array([[ 0.09,  0.23,  0.67, -0.67,  0.63,  0.37, -0.87,  0.45, -0.51,
        -0.31],
       [ 0.06, -0.30,  0.50, -0.93,  1.44,  0.38, -0.38, -0.38, -0.83,
        -0.03],
       [-0.45, -0.78, -0.29,  0.21,  0.90,  0.02,  0.06, -2.03, -0.51,
         0.61],
       [-1.12,  0.19,  0.99, -0.64,  0.26,  0.34, -0.93, -0.31, -0.20,
        -0.08],
       [-1.39,  1.29, -0.66,  0.35, -0.09,  0.27,  0.31, -0.06, -0.21,
         0.24]])
The entry just left of the smallest entry: 0.06
Report the entry just right of -0.06.
-0.21
The entry just right of 1.44: 0.38
Report the entry just left of 0.23.
0.09
The entry just right of 0.34: -0.93
Report the entry just right of 0.99.
-0.64
Report the entry just right of -0.67.
0.63
The entry just right of the smallest entry is -0.51
The smallest entry: -2.03
The entry just right of -0.30 -> 0.50
Report the largest entry.
1.44
The entry just left of -0.09 is 0.35
The entry just left of the largest entry: -0.93

a = array([  0, -12,  -2, -34,  11,  -9,  57,  12,  44])
What is the entry just right of the smallest entry? 11
The third entry from the right: 57
What is the first entry from the right? 44
The smallest entry: -34

m =
[[ 11 -38   6 -22 -18 -25]
 [ 27 -49  18 -22 -17 -22]
 [ 22  34  16  30  28  48]
 [-29  22 -18  15   5 -10]
 [ 32 -58  18 -44 -27 -17]
 [-30  23 -17  27  10 -15]
 [ 32  24  23  24  26  50]
 [-34   7 -22   3  -6 -27]
 [ 63 -26  45   8  13  28]]
Report the entry just left of the smallest entry.
A: 32
Report the entry in the bottom-right corner.
A: 28
The top-right entry is -25
Report the bottom entry of the column that holds the smallest entry.
A: -26
Report the entry in the bottom-left corner.
A: 63
Report the first entry in reading order.
A: 11
The smallest entry in the last column is -27
Report the entry just left of 50.
A: 26
The 5th entry, reading row by row -> -18
The third-last entry, reading row by row: 8
Report the fourth entry, reading row by row.
A: -22
The entry just left of 30 -> 16
The entry just right of -30: 23
The 3rd entry, reading row by row -> 6
Report the 2nd smallest entry.
A: -49
The 2nd entry in reading order: -38
Report the second entry from the end, reading row by row.
A: 13
Report the entry directly below 6.
A: 18
The smallest entry in the first column is -34
Report the 3rd largest entry.
A: 48
The third smallest entry is -44
Report the smallest entry.
A: -58
The entry directly above 45: -22
The entry just right of the smallest entry is 18
Report the second largest entry.
A: 50

Read these off the array that follows. Counting starts at 1.
1) Report the bottom entry of the column that holds the smallest entry.
2) Report the entry at row 2, column 1.
3) Report the entry in row 1 and column 1.
4) Report the entry in the bottom-right corner.
5) Report the entry just right of -3.
6) Report the entry in row 1 and column 3.
7) Report the top-right entry.
8) Report the entry in row 1 and column 2.
[[ 11 -66 -33 -41  39 -48   3  24]
 [ 12 -18 -46  10 -15 -50 -36  -8]
 [ 13  -4 -13 -38   8 -50 -28   6]
 [-14  40  43  19  10  32  10  28]
 [  6 -23 -16 -21  28 -13   5  16]
 [ 36 -39 -14  14 -12 -37 -15   0]
 [ 24 -12 -13  16  19 -11 -17 -14]
 [ 12   6  19 -19 -12   4 -20  23]
 [  3 -10  -3   7  -6  -5  -8 -20]
 [ 26 -43 -16  32 -24 -39 -35   1]
 [ 48 -24 -40  25 -22 -47 -52 -11]
 [ 57 -28 -36  27  -2 -25 -36  -1]
 [ 32 -30 -50  23  -7 -35 -19  -4]]
1) -30
2) 12
3) 11
4) -4
5) 7
6) -33
7) 24
8) -66

Questions about the row below.
1) Which number is the first entry from the right?
2) Which number is the entry just right of the smallest entry?
3) Which number is the entry at the centre?
4) Which number is the second entry from the left?
5) Which number is the third entry from the right?
6) Which number is the first entry from the left?
7) Which number is the entry just right of the largest entry?
8) Which number is the 4th entry?
-0.05  -0.12   0.07   0.13   0.07  -0.07   0.09   0.12   0.01   0.12   0.05   0.09   0.01
1) 0.01
2) 0.07
3) 0.09
4) -0.12
5) 0.05
6) -0.05
7) 0.07
8) 0.13
